In the rows, zero is written as 128.
Z: several groups of rows, each row roughly a mix of its group's hidden directions
Z (138 x 10)
[[ 86  81  79 106 117 129 125 119 135 157]
 [165 183 152 133 110  93 138 141  96 144]
 [120 121 158 162 134  84 145 139 143  70]
 [148 105  79  99  96 140 118  82 147 140]
 [ 86 107  77 154 115 127  93  95 116 133]
 [ 78 117 110 134 161 162 145 145 169 103]
 [ 70 132 124 100 104 141 153 108 169 148]
 [121 149 130 151 107 195 111 106 153 155]
 [138 156 112 133 100 188 173 110 132 138]
 [ 92 124  53 112 114 117 131 113 142 143]
 [134 166 139  67  96 142 139  97 139 113]
 [140 108 135 176 161 165 103 147 153  95]
 [152 163 143 155 174  89 138 143 102 102]
 [122 108 122 183 119 122 129 177 148 168]
 [186  90  81 103 126 125 124 124 110 125]
 [135 169 135 110 107 199 142 134 111 129]
 [135 140 137  94 113  85 100 158 136 181]
 [157 128 155 119 164 120  99 145  66 115]
 [133 124  85 133 121 135 181 181 105 125]
 [ 89  89 129 152 137 188 123 133 153 135]
 [ 50 137 107 110 117 141 146 143 146 123]
 [146 112  88 157 170 129 116  99 164  96]
 [177 148 154 100 121  98 132 176 123 150]
 [142 152  84 109 119 121  76 134 109 170]
 [158 124 177 149 162 105 172 153 136 121]
 [142  90 136 108 113 139 134  94 111 192]
 [129 151 100 185 113 182 131 116 142 123]
 [120 171 127 150 130 125  55 116 117 140]
 [ 63 143 113 105 126 164 160 141 147 120]
 [124 107 146  94 132 106  72 154  87 118]
 [119 185 167 132  78 111 131 108 134 128]
 [114 128 108 118 167 167 140  92 182 128]
 [131 150 131  95 127 196 140 114  90 135]
 [126  68 141 122 139 113 164 140 163 163]
 [ 55 149 147 146 125 118 146 102 118 108]
 [167 101 126 136 190 150 144 122 160 115]
 [165 172 118 149 148 113 102 158 132  82]
 [135 148 156  72 109 130 148 120  85  96]
 [ 67 143 157 112 151 148 121 162 117 101]
 [161 103 175 161 160 122 101 158 113 114]
 [167 157 146 100 101  79 156 133 106 139]
 [113 167 160  92  83 124 128  84 132 123]
 [106 137  91  98 136 107 142 180 166 148]
 [153 127 130 109 102 168 112 105  96 183]
 [122 144 131 179 115  87 178 126 105 146]
 [143 131 178 113 128 125 173 111 170  97]
 [129 107 143 143 124  61  94 155 153 115]
 [101 155  86 126  84 111 149 163 102 144]
 [122 109 109 138 173 150 110 174 112 173]
 [180 120 135 138  98  88 137  91 163 134]
 [139 140 165 130 117  81 176 148 136  92]
 [ 84 155 111  85 119 162 167 141 139 140]
 [139 154  99 160 171 169 118  92 150 122]
 [107 116 124 108  81 147 115 123 108 191]
 [137  90  89 163 110 134  96 103 127  85]
 [114 138 127 142 127 138  50 109 147 101]
 [154 189 139 115 127 126 159 148 124  83]
 [ 87 110 120  96  92 122 140 123 122 186]
 [ 86 161 133 168  84 149 150 130 108 146]
 [129 135 152 103 181  99 126  76 147 127]
 [121 121  81 198 133 113 144 111 136 136]
 [135 105 137 124 167 177 122  88 168 144]
 [124 131  53 145 118 109 112 122 130  92]
 [152 178 170 166 150 123 130 147 100 118]
 [149 147 183 161 151  98 118 160 102 125]
 [125 140  62 162 129 139 169 148 145 129]
 [131 111 116 154 105 109 190  82 128 121]
 [ 73 117  94 133 156 127 150  89 152 149]
 [130 118 120  73 135 132 176 106  89 151]
 [132 117 145 131 164 178 175 133 159 102]
 [130  95 135  80 120  97  75 152 119 118]
 [121 156 141 173  92 116 158 140  80 142]
 [100 137 123  92 148 196 135 113 132 106]
 [ 96  90 144 172 128  95 120 155 157 102]
 [153 136 160 143 154 120  87 154  77 108]
 [ 96 109 131 127 127 137  79 147 106 186]
 [142 121 128 141 182 189 153 116 140 138]
 [ 97 178 137 130 109 136 132 117  83  84]
 [ 94 172  85 113 139 136 125  85 133 158]
 [137 142 162 125 152 162  86 140 152  79]
 [139  88 138  87 171 154 170 138 120 139]
 [179 138 153 151 151 115 120 144 177  99]
 [110 113 119 121  92  53 113 132 136 115]
 [117 153 187 136 109 114  95 166 106 115]
 [157 100  63 134 115 138 104 134  97 147]
 [119 148 113 196 131 120 173 114 110 142]
 [117 164 154  96  97 169 134  83 141 138]
 [ 60 151  99 133 123 122 111 153 144  99]
 [105 105 124 115 121 108 170 120 180 170]
 [138  78 140  87 121  93 161 155 119 105]
 [139 156 140 189 116 121 146 140  76 132]
 [151 127 114 158 129 127 180  77 132 161]
 [ 85  96  90 121  85 117  87 135 129 135]
 [142 103 100 144  93  67 115 131 125 161]
 [144 163 152 132  84  89 123  84 142 109]
 [133 116  99 110  89  83  80 144 123 155]
 [101 149 145 151 119 114 122  91 100  68]
 [ 99 147 129 112 125 175 148 105 187 131]
 [161 145 128 153  93  75 158 128  96 139]
 [106 136 147 119 185 182 143 133 144 148]
 [114 142 104  78  93 153 115  82 138 108]
 [150  92 110 158 171  95 118 166 117 106]
 [120 176 129 104 129 119 198 120 127 140]
 [148 154 141 158 116 141 106  98 123  63]
 [116 111 173 122 100 136 123 172 102 173]
 [ 62 140 154 129 112 100 159 123 118 100]
 [ 68  90  83 139 126 132 144 115 112 140]
 [142 105 124  67 161 151  99 119 157 114]
 [139 113 137 158 136  75  91 156  88 117]
 [198 102 133 141 130 127 100 147 149 101]
 [152 154 165 135 139 105 192 128 104 140]
 [ 60  96 132 152 115 132 129 155 158 121]
 [ 88 170 162 158  83 145 134 143 136 133]
 [ 89 115 111 117 175 172 130 134 134 170]
 [120 132 103  98 116 177 129 158 142 181]
 [113 148 114 151  80 174 131 126 175 127]
 [127 137 130 132  95  61  95 150 116 154]
 [103  91  90 121 144 130 106 132 141 189]
 [138 119 123 177 131  67 137 136 168 123]
 [169 147 123 170 115 172 100 143 146 101]
 [126 156 102 151 168 166  81 109 107 138]
 [117 127 114 119 137 195 123  93 155 162]
 [126 114 111  81 119 192 154 104 132 127]
 [156 135 147 165 140 155 159 106 126  72]
 [160 166 106  90 150 169 156 149 142 138]
 [116 135 138 107 192  80 124 106 120 147]
 [121 137 176  96 121  91 109  79 145 120]
 [128 155 173 134  86 133 149 102  88  99]
 [ 75 134 131 122  81 123 141 177 144 140]
 [ 89  74 148 165 139 148 136 136 160 114]
 [109 149  89 177 119 133  77 136 123 152]
 [131  89  79 126 108 140 170 169 134 117]
 [120 132 127 118 117 153 122 122 212 117]
 [128 107  89 150 103  92 155 118 181 136]
 [133  76  84 140 175 137 134 157 131 138]
 [182 168 154 119 118  97 154 144 116 105]
 [ 74 123  99 141 149 136 110 111 126 183]
 [123  96 147 151  91  88 113 174 144 152]]

the four rows of each list that fit no group, in list order (the others fit one group, some only roughly)
  * Q_993: [150 154 103 139 171 124 150 160 123  75]
  * Q_199: [134 155 189 120 126 138 174 111 153 147]
  * Q_986: [119 129  75 131 154 146  72 143 143 152]
  * Q_164: [133 139 133 162 103 109 155 130  89  69]
  * Q_554: [132 153 168 105 169 167 170 141 131 117]
  * Q_866: [155 142 110 185 121 137 123 138 182 108]
  * Q_531: [152 179 151 140 156 152 163 108 121 162]
  * Q_850: [176 128  98 170 122 137 115  78 112 135]
  * Q_888: [ 69 130  97 132 129 133 155 125 180 115]
  * Q_98: [170 166 156 133 162  96 165 112 116 133]
  * Q_921: [104 161 149 134 116 150 184 109 162 152]
  * Q_761: [116 149 121 146 162  82 170 148 113  89]

Q_993; Q_888; Q_98; Q_761
  * Q_253: [108 119 120 133 140  93 141 191 127  84]
  * Q_585: [167 140 114 136 172 137  70 113 128 150]
  * Q_503: [136 159 171 168 174 136 111 112 142 154]
  * Q_523: [ 88 147 117 198 145 113 134 113 116 144]
  * Q_86: [ 74 109 137 127 128  75 161 114 140 105]
  * Q_637: [104 128 134 138 162 178 162 133 100  86]
  * Q_794: [140 158 113 114 137 129 116 147  54 103]
  * Q_99: [134 125 148  78 195 144 120 110 128 125]
  * Q_692: [ 75 134 168 138 124 127 112 121 150  76]
  * Q_185: [148 192 112 105 127 144 141 128 172 108]
  * Q_579: [115 128 174 102  79 127 131 108  82 115]

Q_253; Q_585; Q_185; Q_579
  * Q_897: [176 174 178 138 117 153 132 113 125 139]
  * Q_779: [178  78 108 123 136 168 128 124 132 158]
  * Q_235: [129 132 167  84 129  83 176 125 128 142]
  * Q_982: [102 156 100 131 135 108  72 139  86 146]
  * Q_321: [158 110 134 155 139 161 109 169  83 100]
  * Q_926: [138 138 127 108 179  96 165  97 130  88]
  * Q_822: [119 136 174 134  98 113 137  94 175 163]
  * Q_25: [170 154 134 139  96 102 104 117 174  96]
  * Q_172: [152  93  93 111  86 117 173  99 122 130]
  * Q_75: [178 149 132 130 101 172 141  96 105 156]

Q_897; Q_779; Q_25; Q_75
  * Q_17: [ 95 136 101 156 145 128 163  99  80 155]
  * Q_416: [104 114 105 168 111 114 145  62 128 138]
  * Q_738: [142 107 152 178 167 150 158 137 132  91]
  * Q_823: [149 157  99 167 128 160 102 104  85 110]
  * Q_680: [ 95 143 104  95 156 175 141 172 131 133]
  * Q_563: [121 109  96 145  86  86 105 165 120  97]
  * Q_526: [111 177 124 146  75  89 111 132 118 108]
  * Q_28: [122 177 104 176 140 121  87 133 100 137]
  * Q_378: [162 145 152 167 117 172 145 130  83 115]
  * Q_519: [ 98 172 148 190 114 153 139 129 130 129]
  * Q_156: [137 129 179 109 128 176 152 137 173 120]
  * Q_693: [129 132 137  92 174 188 109 147 141 136]
  * Q_462: [153 124 106 182 143 161 161 154 156 114]
  * Q_641: [ 99 124 135 141 184 168 116 112 155 161]
  * Q_967: [166 153 144 152 171 130 115 177 132 100]

Q_680; Q_378; Q_156; Q_967
  * Q_752: [ 92 155  97 141 160 158 172 124 147 100]
  * Q_679: [110 127 109 164 117 108  86  80 160 148]
  * Q_418: [101 174 118 135  97 145 154 144 180 115]
  * Q_410: [176 156 128 131 125 178 111 103  88 135]
  * Q_326: [166  97 117 124  93 121  96 145 127  73]
  * Q_490: [ 91 101 104 147 114  86 145 144 135  78]
  * Q_213: [143 135 105 109  63 152 148 121 169 133]
  * Q_97: [103 116 116 104 122 147 128  66  96 164]
  * Q_677: [134 115  91  76 131 162 138 129  85 104]
  * Q_402: [125 135 172 112 134 117  79 156 168  99]
  * Q_177: [ 91 123 179 139 170 151 111 161 112 127]

Q_752; Q_418; Q_490; Q_177
  * Q_998: [122  74 155 101 123 152 151 148 151 167]
  * Q_900: [123 150 129 171 118 171  72 135 137 107]
  * Q_216: [ 93 146 142 114 139  99 146  67 156 112]
  * Q_283: [111 165 154 139 133  78 124 112  98  84]
  * Q_743: [172 157 138 125 137 182 158 156 146 118]
  * Q_945: [113 123 124 108 114 138  94 146  53 133]
  * Q_318: [198 105 146 140 122 125 110  97 115 103]
  * Q_423: [105 114 108  96 174 121 173  96 146 110]
  * Q_394: [107 121 101 165 163 176 136  83 129 124]
  * Q_204: [186 137 111 103 134  90 170 118 112 136]
  * Q_428: [163  99 177 125 134 156  99 127 128  84]
  * Q_809: [159 107 131 142 148 123 176 118 155 182]

Q_216; Q_283; Q_318; Q_204
  * Q_153: [124 124 137 170 153 132 125 167 162  75]
  * Q_591: [119 165 113 102 162 130 171  94 125  88]
  * Q_829: [196 162 114 122 158 157 113 127 120 123]
  * Q_559: [179 126 169 124 145  81 116 118 159 124]
  * Q_27: [113  95 135 140  93 163 138 120 184 159]
  * Q_443: [200 145 153 135 107 112 116 119 154 111]
  * Q_971: [ 82 125 156 104 158  95  97 142  89 131]
  * Q_179: [158 146 121 147 113  78 107 173 115  95]
  * Q_625: [155 138 171  81 155 105 156 149 120 101]
  * Q_539: [162  87 165 114 177 149 130 140 111 109]
  * Q_908: [180 151 143 152 140 113  84  87 122 126]

Q_559; Q_179; Q_625; Q_908
  * Q_672: [ 89 100 139 141 183  89 114 152 119 139]
  * Q_793: [ 93 115 137 122  77  72 144 132 120 148]
  * Q_290: [105 127 115 186 106  93 124 163 141  97]
  * Q_943: [ 69 117 123 150 128  89 138 120 175 132]
  * Q_954: [139 112 141 139 109  74 111  78  91 128]
  * Q_799: [174 151 169 139 127 168 156 116 107 102]
  * Q_668: [115 136 136 193 129  71 143 131 134 130]
  * Q_2: [123 129 104 121 133 164 103  64 164 116]
  * Q_717: [ 77  95 148 120 120 146 151 114 154 174]
  * Q_60: [108  94 132  91  94 151 152  86 127 162]

Q_672; Q_290; Q_717; Q_60
  * Q_254: [115 108 149 125 169  85 112 124 146  73]
  * Q_804: [136 157 188 105 140 113 111 169 146 108]
  * Q_274: [140 144  94  91 108 185 147 148 147 148]
  * Q_234: [127 102 147 125 172 124  66  96 138 120]
  * Q_52: [102 118  86  99  91 139 138 174 148 151]
  * Q_469: [135 127 125  84 149 132  89 152 109  71]
  * Q_796: [124 118 125 174 117 160  91 181 148 125]
  * Q_762: [131  95 159 117 136 118 129 116 203 126]
  * Q_914: [135  91 131 114  92  76 149 150 138  91]
  * Q_32: [158  87 149  89 136 127 164 164 157 118]
  * Q_128: [133 114 158  98 131 100  94 149 184 106]
  * Q_955: [145 174 113  90  94 155 126 131  87 105]
  * Q_168: [ 89 121 139 175 115 157  80 128 113 101]
  * Q_628: [147 134 142 153 157 176 104 158  81 117]

Q_254; Q_274; Q_52; Q_469
  * Q_155: [129 164 110 195 113 101 114 149 133 109]
  * Q_182: [ 99 137 118  85 135 145 182 148 160 150]
  * Q_135: [133 124 115 145 169  80  70 114 124 124]
  * Q_682: [150 180 143 138  89 163 101  98 130 141]
  * Q_740: [108 112 129  87 121  90 185 133 146 154]
  * Q_543: [ 65 143 137 124 145 149  74 123 139 122]
  * Q_660: [106 144 142 132  84 121 159 132 154  69]
  * Q_217: [121 159 126 121 158 177  86 157  97 116]
  * Q_340: [160 157 107  75 154 168 111 122 146 133]
  * Q_93: [181 149  85 127 117  93 116 139 128  92]

Q_682; Q_660; Q_340; Q_93
  * Q_145: [165 125 103 132 114 169 117  78 131 167]
  * Q_252: [138 174 164 101  88 126 106 168 130 140]
  * Q_994: [104 129  93  60 109 118 130  99 121 114]
  * Q_350: [138  94 145 138 131 200 123 149 124 156]
  * Q_711: [ 97 146 117 116 127 164 147 190 159 136]
  * Q_113: [108 171 159 172 114 147 159 158 126 105]
  * Q_589: [139 122 114 134 116 117 133 187  73  98]
  * Q_703: [114 146 130  95  74 102 107  85 151 117]
  * Q_131: [116 146 122  75 116  81 144 104  99 100]
  * Q_121: [142 144 131 158 140 110 199 112 156 142]
  * Q_324: [111 157 153 136 126 199  95 131 131 116]
  * Q_813: [ 95  94 180  99 114 109 152 149 126 101]
  * Q_667: [114 164  98 179 116 100  81 129 129 127]

Q_145; Q_252; Q_113; Q_813
  * Q_10: [151 157 117 184 109  93 153 144 103 108]
  * Q_942: [109 122 156 147 163  63 155 121 145 131]
  * Q_576: [146 129 144  94  84 138 164 141 126 181]
  * Q_606: [143 111 150 138 100  87 139 136 137  63]
  * Q_515: [159 141 118 100 118  76 164 164 104 141]
  * Q_716: [146 128 133 151  72  99  95 162 157 118]
  * Q_639: [171 105 142 167 122 148  74 126 112 147]
  * Q_280: [ 88 139  98 103 142 173 132 100 150  93]
  * Q_341: [143  97 132 116  90 144  70 125 168 131]
  * Q_281: [170 106 109 162 136 154 130 123 148  72]

Q_10; Q_515; Q_280; Q_341
